Each row is where one point has got to under a steady rotation. How many ticks took it there?
The counts run from 0 to 1348.
[-48  23  -7  30  13   3   7 -23 -35  25   4  22  16  19   3   1   5 -12
  10   6  -8  28  13  19  20  -3 -10   2   3 -21   2 -24  -1  -9  -4  18
  15  -9 -10  28  12  25  16   3   7 -18  11   6] -> 456
[ -7  -5  22  -4  13  21  -9   1 -32  13   1  12  21  11  43 -13  -8  15
  -6  -6   5  12  11   0 -22  -7 -19  20  41   3  13  14   5 -23 -25  21
  -3 -12   4  -5  28  31 -10   9   4   6  27  -2] -> 479
[ -3 -17  -1  10  -2  15  -7 -22 -30   8  -6   4   8  -9  22 -32  -7 -14
   1 -18  28   8   0 -20  38 -25  -2  13  19   3  11 -35  -6  -5 -11   2
 -23 -14  13  30  16  21  13 -21  15   5  33  -1] -> 977
[-19 -16  26  -6  11  23  10 -16 -24  16   1  26   7  12  18  -2 -20  -7
 -14   0  10   7  14   2  31  -4   8  -1  30 -10  23  -5  12 -37  -9  13
   2 -23 -11  28  35  19   3  29   1 -18  24   5] -> 1108
[ -6 -12  14  -7  -2   6 -18 -16 -37   5  -9   5  10   5  34 -21 -10 -11
  -6 -22  30   6   9 -16  15 -22  -5  18  22  14  11 -13 -13  19 -28   2
 -14 -14  17  31  39  10   2  -9  -1  -3  30  -8] -> 976
[-37  45  -2  -1  15   5  -3 -12  -7   7   3  -3  48  28  17   5  -4  -7
  23  19  10  14  22  13   8   7 -24 -25  -8  15   1   3 -16  -1  -9   4
  -9   0   1  18   6   7  -4 -19   3 -18  11  -7] -> 1163
[-21   8  18   0   8  17   8  23 -21  10   9  10  33   7  36  -9 -15  18
  -7 -23  28  18  26  -8  10 -10 -16   7  47  10  19   7   6 -11   5   7
 -11 -11  17  14  27  25 -11  12  -9  -7  19  -7] -> 793
[-16  21   7   9   8 -11  -3 -16 -35  -1 -26   4   4  11  20   1 -13   0
   9  31  10   8  -7 -18  34  -8  -9   1  12 -18 -11  -6 -19 -18 -14  39
 -21 -26  -1   5  10  16  -7  11  28   1  -2 -24] -> 429
[  9   7  18   6  23  11 -13  -1 -17  11  -6   0  14 -10  48 -18  -7   6
   2 -15  27   1   8   3  13 -11 -42  14  30  12  -8 -10 -11  -9 -17  15
  -9 -11  12  -1  27  30 -15 -21   3   4  26   3] -> 646
[-22   9 -16  35  27 -10   8 -19 -38  13  -8   2  41   8  15  -2 -21 -30
  17   6  29   7  15  12   9  -4  -5  -4 -11  -2  -6  -9   1   0  -4  29
  -8   1   2  12  21  21  -3 -10  14 -17  19  -9] -> 1310
[  8   5  25   5  20  16  -6  -4 -42   3 -29  11  25   1  18 -11   3   1
  -3   7   8  23   6   0  40  -2   0 -14  15 -24  -9 -20  13 -17  -5  23
 -20 -24   6   1   7  27 -15   6  12  10  26 -22] -> 1155
[-20 -10   2  -9 -23  23   3 -29 -16  13 -21  13  15  16  11  -3  16  21
   0  -4  11  11   6   3  10 -18 -20 -16  22 -12  28 -22  -4 -24  -5 -10
 -24 -24  -4  19  36  29  -5 -17  12   7  25  13] -> 1125
[ -9  21  20   9  14   9  -6  -6 -27  12 -23  14   7  34  23 -12  -7   9
  11  22 -10  10 -17 -27  36 -11  -2 -14   4 -28 -18 -27  -8 -17 -25  33
   1 -23  -4  26  19   8  -6   5  13 -10  -5 -10] -> 1088
[ -7  -2  16  -7   3  20 -14 -32 -12  -4   7  11   3   0  34  -4 -27  17
  16  11  20  11   4 -19  22   1 -11  13   9  16  10  -7  -4 -20 -34  12
  -9 -20 -25  45  32 -14   6   0  19 -13  23   6] -> 402
[  3  13 -10  17  19  10  16  -5 -18  20   7  10  29  12  37 -12   1  22
  12  -6  32  16  -8 -10   3 -22 -35 -12  11   0 -12 -28   5 -11  -7   1
  -6  -1  -6  20  45  12 -21 -18   8   0  14   4] -> 154
[-17  26  24   8   2  11   5   0 -19   1   1  12  29  16  31 -18 -21  16
  -9  11  21  22  12 -21  46  16 -12  -8  16   7   0 -12   6   6 -12  17
  -1   7  -1  21  25  -8  -6  30  -8 -23   6 -13] -> 940
[-22  -7  29 -16 -13   2 -16  -9 -37  -2 -17  15   7  14  15  -7 -28  10
 -11  -8  24   3  -8 -23   9 -25   5   3  13 -13  20  -8   6   0 -15   5
 -31 -27  -4  26   5  15   3  18  31 -13  25 -24] -> 266
[ -4   2  10 -14  11  34  -8 -10 -17   2  -3  19  22   4  18  -3   3  13
  14 -20  26  37  20   0  27 -11 -18 -10   4   5  18 -28  19 -12  -7 -15
 -13  -9  -9  47  17   4   4   4   4 -12  33  -7] -> 386
[-23  19  23  -5   2   7 -28   8 -18  11 -10  -1  30   8  30 -29 -11   3
  16 -29  -2  19  21 -14  10   1 -22  -6   5  -7   2 -19  10  26 -23   9
  -1  -8  17  29  -2  12  15  -2  15  -7   9 -15] -> 443
[-22  -3  37  -5  -8  11 -12  -2 -12  -1 -29 -13  20  22  28 -18 -23 -15
 -12   2  11  -6  25  -6  30  18  -2 -28  26 -13  17  -8  -9   1 -21  25
 -25 -13  16   9  17  22  -3  11   8 -21  10 -18] -> 1301
[-34   0   8  -9   2  18   7 -18 -30  25 -23  23  23  30   8  -7  20   2
   6  12 -11  34   1  27  -5   0 -24 -10   4  -1  15  -6 -16  13 -21 -12
   8   7  -1  28  39   6  24   4  14 -14  16  12] -> 1262
[-26  13  16  -6   7  22 -21  -1 -27  22  -4   1  39  40  26  -9  -1  -4
   4   7 -13  17  23  26 -21  -3 -16 -11  22  -9  11  12   5   2 -19  15
   9 -10   8   5  19  28   8  19  -5  -7  17  -2] -> 1331
[-18  13  -3  10  12  -4 -14 -23  -5  10   6 -14   6  -2  48   0 -32  -2
  20   6  29  -8   7  11   2 -13 -32   9   9   9   0  -1 -12 -10 -20  23
   3  -8  -8  17  45  11 -11 -14  11 -11  14   7] -> 567
[-15   5  -9  11  16  16   2 -16 -19   7 -34 -11  17  28   9   3  -1 -11
  15  10  -1  11   4  16   8   4 -24 -41 -14 -18   9 -15 -16 -17  -1  13
 -23 -13   8  22   0  18   6 -14  35 -13   2 -21] -> 670
[-13  29   5   8   3   7 -17   0 -24  11 -32   4  31  45  17  -1   3  22
   6  30   1  20 -17  -3   4 -18 -28 -25  -3 -13 -17 -14  -5   7 -16  18
 -10 -14   2   6  21  18 -14  -1  10  -2  -2 -23] -> 922
[-15  13 -28  20  10  12   6 -15 -40  16 -12  -4  22  29  14  -3  -8  14
  17  16  16  27   6  -5 -16  -5 -28   1   2 -11   3  -9  -8  -2 -13  23
 -14  10  -6  14  33  11   0   7  22 -16  10  -9] -> 1116
[-19  13  -9  13   3  22  11 -12   1  13  -6  -6  12  14  18 -17  -9  17
  13   1   4  13   9  -8  10   6 -31 -29   2   2  12 -38 -15 -23 -16   0
 -17   3  -2  45  20   5  20 -18  44 -19   3  11] -> 241
[-37   7  26 -18   4  22   0  -7 -22   8  -1  21  13   7  17   2  -7  13
   4   2 -13  21  27   1 -10  15 -23  -2  20  -3  27   2   8 -25 -20   3
 -15 -20 -14  22   1   6  20  27  38 -16  23   2] -> 392
[-36  11   8  30  10   7  13 -25 -28   4 -23  -8  13  20  11   1  -4   2
  -7  31   4   8  16   0  23  27 -14 -15  11   3   6  -5 -24 -21 -13  34
 -28  -9   5   4  11  30  14  -9  27  -6  12  -5] -> 738
[-12   1  13   4  15  10  -3  -4 -31  20 -17  23  -6 -19  16  -3   2   3
  19 -20 -15  40  10   4  14   3 -33  10  11 -13   8 -27   5 -17 -12   5
   0  -6   2  31   5  15  26  13  41 -10  11  -5] -> 868
[-44  28  26   4   7   2   8  10 -32  29   1  28 -10  31  14   1  -7   1
 -12  -8  -1  15  -5  -7   6  -7 -19  13  18  -3   9 -12  -9  -8 -15   5
  -3  -4   0  33   8  25  19  22  25 -19   1  -9] -> 461
[-23   2  13  -4  -4  25 -21   6 -27   3 -21 -12  17  13  24 -22 -11  -8
  -2 -25  13  15  25   5  25   2 -21  -7  29  -8  24 -10  -6  17 -10   9
 -26 -13  30   9  -3  26  17  11   6  -8   7 -37] -> 987
[-47  25  12   6  12  14 -13  -2 -15  28   2   0  27   7  22  -6  14   8
   6  -6 -17  28  18  27   2   3 -35 -12   8  10  18 -16  -9   2 -10 -12
  19   0   8  30  14  38   6  -5   0 -15   8   1] -> 1016
[-16  12   4  27  30   3   2  -8 -29  20  -4   1  27  28  19 -12 -29 -19
   6  13   8  12   7  -1  -4   4 -10  -5  -5  -8 -13   1   9   1 -22  38
  12  17  -3  21  24   3   7  17  15 -25   2 -17] -> 458
[-34  24   8  12  -3   3  -3 -22 -24  22   0   0   2 -14  22   7  -8 -20
  -9 -17  28  -2  15  10  16 -21 -39  11  23  11  17 -17 -16 -17   1  -7
 -23 -16  -2   6  26  34   7 -16  21 -14  24  15] -> 336
[-43   8  16   2 -11  -3 -17 -21 -21  -4  -8  -2  -4   4  28  13  -2  17
  -8   8  20  10  -7   0  38 -23 -12  14  11  23  11 -12 -25  10 -11  -5
 -18 -21  -5  35  28  24  -9 -13   2  -2  10 -13] -> 1141
[-14 -12  13  -7  15  12 -27   8 -40   8 -29   1  29  15  20 -14  -5 -16
  11 -26   2  19  28  10  -9  -6 -14   5  13 -16  10  -2  14   4 -21  23
 -10 -26  16  11  -7  37  10   6  19  -3  17 -26] -> 673
[ -8   2   1  12  20   7  19   7 -41  22  -7  29  25  29  29 -14   6  13
  11  -9  17  22   7 -16   4  -5 -10   5  36 -11  -6  -7  -8  -6 -10  26
   4 -10  12  13  38  23 -13   7 -12  -1  17   5] -> 233
[-10  -4  14  27  -1  16 -18  -6 -24   4  -1   9   9  -5  25 -16 -21  10
 -21 -23  21  16  28 -14  20   1 -10  11  40  -2  10 -31  12 -15  -8   9
 -24 -11   1  13  17  35  -2  -4  -3  -5  35   3] -> 250
[-28  15   7  19  18  22  -5   3 -27  31   5   2  37  11  25 -14   7  10
   6  -2  -5  40  23  22  -8   8 -29  -8  15   3   2 -15  10   6  -7   8
  16  10   9  12  11  33   8  -4 -10  -2  21  -2] -> 1017
[-19  -8  16   4 -15   2 -15 -14 -20  -2 -18  -3   2  -1  24 -17 -17  16
  -3 -13  35  19   5 -21  42 -12  -4  -8   9  -8  16 -39   5  13 -13   2
 -27 -16   0  39  19  13  -6   0  10 -10   6 -29] -> 580
